128 stands for zero in the data rows.
Each row has a hidden score. How much does it go up from the first row of each pair to the second? 10 means little or no change, 20 a big rise and 0 a big fall. The score is a weighted sum of the row's numbers plus the product of two more (or one squared), each taken from its middle value.
[110 164 184 109 132 164 164 155 118 145 150  81]
[ 92 137 172  61 178 144 137 117 135 142 111 179] 6
[153  99 134 106 129  79  96 149 161 120 147  79]
[142 126 180  52 114 147 101  98 190 121 139 122] 11
[130 134 126 151 138  86 153  68  99 116 133 163]
[132  55 140 130 129 110 152 127 111 123 108  98] 14
[108 133 170   5  90 255 153 164  77 181 148  99]
[157  79 107 175 142  86  71 149  96 101 107  64] 2
[125  97  45 157 120 129 104 111 161 117 194 137]
[128 208 137 158 124  98 124  70 103 154 212 177] 6
[121 123 142 107 146 139  98 157 126 127  90 201]
[132  94 137  95 142 139 120 148 128 122  78 115] 10
[213  85  72 172 176 102  88 131 121  82 116  87]
[131 153 130 123 109 147 137  76 129 129 174 141] 10
[149  65  57 187 104  48 141 252 124 130  68 100]
[107 140 117 143 145 121 102  98 154 117 109  93] 10
[ 85 177 144 148 196 160 141 114 132 131 151 142]
[105 122 124  56  36 129 142 152 110 161 222 124] 12
[133 148 131 169 116 108 128 128 118  57  90 129]
[131 107  95 161 166 152 131   3 121 118 123 100] 13
[142 106 149 124  91 220 119 166 163 124 136  95]
[138 248 110 124 124 102 174 115 135 128 194 162] 19
[158 105 103 161 103 134 127  91 176 114 131 102]
[163 162  92 189 215  97  95  46 128  66  70 189] 14
[123 120 102 182 167 102 104  92 144  87 145 150]
[163 103 149 125  92 158 129  83 162 119 107 134] 13
[ 86 151 136 121 165 150 100  88 125 116 147 171]
[105 142 116 216 110 129 134  87 119 141 138 135] 11
[113  98 172  82 157 125 138 155 133 104  97 141]
[ 86 159 150 136 157 122 133  99 107 152 137 193] 12
[ 46 140 200  85  81 152 190 181  68 215 174 114]
[198 114 113 194 191 121 116  86 156  52  57  99] 12
[ 88 123 125 150 152 149 181 151 108 113 155 119]
[234  48  21  59 211 115  65 185 145  30  35  77] 9
[118 152 124  86 129  77 108 118 150 136 127 121]
[120  72 104 138 131 103 113 101 200 120 100  70] 13
[175 107  91 116 146  95  71  21 151  61  72  86]
[113 117 137 112 106 131 120 119 121 121 152 136] 12
[131 122 114 140 118 129 130 139 117 129 147 135]
[125 140 154 145 120  49 107 138 110 147 159 118] 10
[126 149 134 143 121 170 163 117 103 145 145 128]
[ 83 168 255  94  69 154 145 166 197 163 176 125] 10
[116  77 138 129 143 121 160 121 173  84 129  71]
[140  85 139  81 111  84 130 146 172 158 105  88] 9
[142 101 141 175 154  94  81  61 116  63  93 136]
[106 156 162 151  81 106 173  88 115  92 155 199] 10
[151 123  79 121 132 158  93  81 168  96 154 124]
[138 151 117 170 157 106 105 165 110 114 158 143] 10
[146 109 131 129 137 129 143 109 129 144 141 136]
[119 124 158 105 114 147 180 144 207 129 154 106] 8
[143 160  65 144 181 154  82 108 206  78 146 114]
[117 136 142  92 148  96 129 175 126 124 155 150] 10
[123 137  48 164 110 180 113  38  99 138 128 123]
[ 92 149 148 118  58 130 173 168 127 188 156 157] 2
[142 121  54 144 140 100 108 129  92 130 155 120]
[128  84 122 121 137 158 129 123 134 122 157  80] 15
[136 139 110 135 147 151  91 127 150 114 128 111]
[ 98 156 128  66 111 145 169 228 114 169 208 166] 9
[118 133 118  85 169 135  92  97 188 144 102 119]
[129 130 127 154 135 141  98 156 107  71 162 167] 11
[157 128  81 161 139 120 137  91 115 121 119  96]
[114  97  57 199 193 142 139 178 102 109 163  67] 11
[161 103 114 189 173 122 113 137 140 105 120 130]
[ 82 156 120 126  85 133 175 159 107 140 200 139] 9
[169 159 184 149  84  86 183 142  72 173 170 109]
[ 85 170 132 150 157 145 181 140  27 139 144 225] 8
[166 111  77  87 189 137  31   9 210  84  47 128]
[103 133 125 176  76 149 159 232 107 179 172 120] 11
[ 38 117 144 106 113 134 108 147 126 170 132 108]
[ 89  85  71 130 140 114  95  95 127  80  45 176] 11
[149 105 111 183 181 125 110  63 140  82  78 153]
[171 115 126 127 168   0  83 125 160  86  67  92] 13
[143  98 157 108 107  96 132  73 166 136 125 119]
[ 98 163 171 176  90 127 172 123  69 149 154 122] 13
[ 69 153 199 100  51 136 218 145  46 209 170 179]
[146 140 183 111  88 148 133 125 156 141 140  90] 10
[148  60 134  97 168 116  38 129 180 112 106   0]
[118 148 107 177 107 144 173 108 146 131 173 109] 9
[176 120 115 133 133 184  89  86 175 106  65  84]
[ 91 132 155 161  63 177 164 170  91 178 156 107] 11
[104 134  96 132  91 136 177 102 164 167 142 165]
[214  64  65 169 176  86  83 116 149  87 101 106] 9
[ 82 169 162 169 191 131 149  31 118 106 125 171]
[107 151 135 161 113 162 125 185 119 133 113 143] 12
[138  85  90 122 172  86  62 148 190  92 121 113]
[147 164  97 110 144 115 107  79 147  98  98 111] 13
[147 108 109  72 116 149  98 133 122 206  77  91]
[ 96 183 108 146 161  83 135  89  80 115 202 179] 7
[106 158 146 130  93 144 136 121 111 151 158 132]
[ 26 178 132 111  94 147 174 158 113 193 162 155] 9
[ 99 163 179 123  83 130 162 105 120 193 168 153]
[120 146 140  86  91 106 150 108 142 164 196 120] 8
[129 116 112 162 144 131  76 113  98 143 111 120]
[171 153 134 129 112  99  48  44 157 117 105 212] 8
[ 70 159 169 126 108 133 119 108 185 167 102 125]
[186  92 107 219 179 145  88 158 137  86  90  90] 12
[140 124 127 215 150 110 120  79 163 118 119 141]
[108 121  85  96  90  59 156 125 124 125 116 102] 7
[124 206 154  90 104 144 141 119  76 108 174 180]
[121 131 130 129 114 138 160 159 112 127 168  95] 7
[153  96  99 134 160 164  96  87 138  95  62 102]
[133 131  93 169 152 129 149 133 145 184 157 150] 9
[ 77 133 133 100 116 151 146 222 104 146 123 126]
[144 111 130 119 108 118  55 100 154 119 137 129] 10
[151 138 133  88 135 122 104  88 162 148 131 144]
[112 141 147 155 134 135 116 151 116 148 112 128] 13
[168 116 151 104 156 103  97 146 114 107 102  73]
[ 96 132  67 143 149 104 144 150 126 110 187  68] 8
[ 98 197 155 121  63 138 215 218  92 191 202 195]
[124 119 112 132 170 152  61  77 176  94 119 105] 5
[123 127 178 115 139  86 108 109  83 119 116 140]
[130 160 170 135 174 118 115  51 147 118 117 140] 12
[ 89 147 144 155  95 136 211 133  88 151 177 145]
[127 109 163 154 139 113 126 160 133  82 112 149] 10
[131 115 114 130 132 118 137 135 102 154  96 176]
[193  90 123 133 103 140  74 139 160 111  97  94] 11
[116 102 130 118  91 134  68 179 132 175 102 117]
[132 146 148 119 150  45 149  87 127 109 128 160] 9
[162 168 171  22 132 164 208 123 135 120 111 182]
[121 140 112 160 143 139 156 128  87 152 108 180] 10
[125 161 157 123 152 149 194 157 110 166 155 186]
[110 133 170  76  19 132 171 131 128 181 125  95] 7
[139 132 109 171 139  89 158  77 127 117 100 114]
[145 101 109 130 141 164 108 119 145 117 124  56] 12
[137 151 143  99 139 113 140 124 122 127 145 124]
[111 140 137  91 100 135 133 255 110 165 130 149] 12
[138 152 129 105  94 117 157 100 136 150 138 139]
[105 160 131 120  78 154 147  90 139 128  93 121] 11
[144  94  98 163 163 105 111 119 183  63 137 155]
[122  98 108 136 112 137 119  97 160 123  80 255] 14
[153  91 117 139 163 144 138 108 163 121 167  58]
[152 110 115 155 166  99  84  52 149  74  62 134] 7
[100 109 107 184 140 155 148 142 110  98 138 123]
[139 115 121 141 186 136  95  95 118 109  98 115] 9
[119 104 171  79 107 152 118 142 110 135 102 110]
[126 115 106 153 139 127 138 132 139 134 127 142] 9
[ 80 225 151  46  65 167 189 157  90 198 187 127]
[121 140 150 123 134 113 124 111 123 154 149 110] 7
[ 73 196 241  52  44 155 181 123  77 221 182 225]
[169 114 140 102 193 166 112 118 127  89  92  96] 10
[102 125 143  84 146 161 145 126 140 107 190 128]
[124  99 147 128 166 155 104 113 125 114 141 126] 11
[117 188 144 123 115 125 127 153 103 138 151 164]
[221  50 114 128 177 118  52  92 193  61  62  83] 6
[126 106 106  98 150  95 116 114 152  98  85 141]
[134 125 149 132 113   4 138 109 120 167 112 168] 11
[111 101 130  79 133 116 128 117 133  58 129 107]
[114 138 163 178 193 135 126 129 148 118 207 124] 12
[107 145 103 126 110 170 125 130  97 121 165  90]
[129 103 143 174 154 135 114 146 144 121 106 124] 9
[152 127 144 117 154 124 111 118 129 113  56 182]
[ 26 175 176  89  43 184 153 223  37 215 198 167] 10
[ 92 126 135 122 108 166 147 148 116 159 119 138]
[122  83 138  68  92 155 103 164 124 136 116 102] 13
[206  51 113 165 212  49  43  78 149  32  78 141]
[124 193 125  71  79 139 142 152 122 196 194 154] 13
[141 112 126 164 133  93 104  67 132  98  80 146]
[124 129 117 152 113 152 123 229 150 121 122 102] 13
[180  95 108  92 133  94 110 134 208  84 139 113]
[160 170 100 140 124  93  91  84 131 117  82 174] 15
[201  41  96  99 145 122  88  91 152  81  99  76]
[139 120 139  57  55 130 150 134 189 167 146  86] 2
[103 125  97 152 125 130 142 161  92 132 151 129]
[128 120 124  87  88 116 163 149 104 143  85 153] 9
[167 174 165  84 107 119 158 151 162 119 137 120]
[205  73  70 165 197 152  55 130 184  41  70  85] 6
[119 108 121 133  93 187 142 154 115 139 156 128]
[147 109 115 197 175  84  77 106 171 110 101 117] 5
[121 134 161 120 100  90 125 124 105 114 136 103]
[108 150 116 162 136 113 147 144  74 139 128 179] 12
